One turn sends every row of this set to another row. A few are shown first. Where does it send the rows asked after them?
z_665: [-18 -20  -2   6   5  19  -6   2  -2  14   7 -14   2]
z_398: [ -9 -14 -14   1   6  -3 -24 -10 -15  -7   7  -1  12]
z_799: [  0  -1 -20  -2 -14  -4   5  12 -15  23  14  -4   4]
z_283: [ -6 -17 -38   9  -6 -12  -6  12   0   6   6   0   0]
z_406: [-17   3 -24 -12   2  -7 -13  13  -1  22   4  -4 -16]
z_499: [ -3   0 -19  11  -8  -9   3  10   5  10   8  20 -23]
z_579: [ -9 -17 -11  -3   1 -12  -3   5   6 -16   5 -13  -1]
z_395: [ 12  11  -9  -1 -15  -6   0  -1   7  -1   2  16   9]
z_953: [  0   6  -8  -5  14   4 -11  14 -15  -3   9 -16  15]
z_860: [ 12   8 -12   0  -4  -6  -2   8  13 -12  -5   6  13]
z_574: [-14   1 -10  -7   7   2 -25   7 -11  24  -9   7 -11]
z_30: [  7  -1  -5  14  -6   7  -9   5   2 -25  10   5  -2]
z_831: [ -1  12  -4  -6  12  15 -11  20  -2  11 -15  10 -14]
z_239: [-26  -8 -12   3  -7   2  20  18   3   0   6   6   3]
z_959: [ -9   3   2 -25   3   7  -8   1  -8   1   2 -10   0]
z_133: [-21   4  -2  13   3  13   8  17  -4   4  -2  26  -2]
z_840: [-15 -10 -17  13   8  17   2  18   9  18  10  -9  -9]
z_392: [-26  -6   6   0   6  11   4   6  -7 -11   1   6  12]
z_142: [-14   0  -2  13  12  24  -8   3  -3  19  15   3  -8]
z_830: [  9  -9  -8  23 -15   8  -8  12   2 -13  -2  13  -5]
z_143: [ -7  -8 -16 -15 -15   2   6  18   2  20  -9  -2 -11]
z_993: [ -1   5 -23  18  12   1 -22   8 -10   7   4  23  -5]
z_67: [ 12  -1  -5   4 -13  -3  -6   3   7  -2 -15  14  15]
z_504: [  5   0  -8  14   5  10 -13  23 -17  19 -13   9   7]
z_828: [ -3  -7   9  11   7   4 -21  -4  -9  -4 -10  18  -5]
z_766: [-18  -5 -14 -14  11  -3 -23   9  -5  10  -7 -13  -3]
z_893: [  5 -10  -9  11 -24   2  -1   1   0 -13  13   6  -4]

z_830 -> z_30
z_579 -> z_499
z_831 -> z_959
Where do these go?
z_392 -> z_239
z_142 -> z_665
z_67 -> z_860
z_406 -> z_574
z_993 -> z_398
z_504 -> z_953

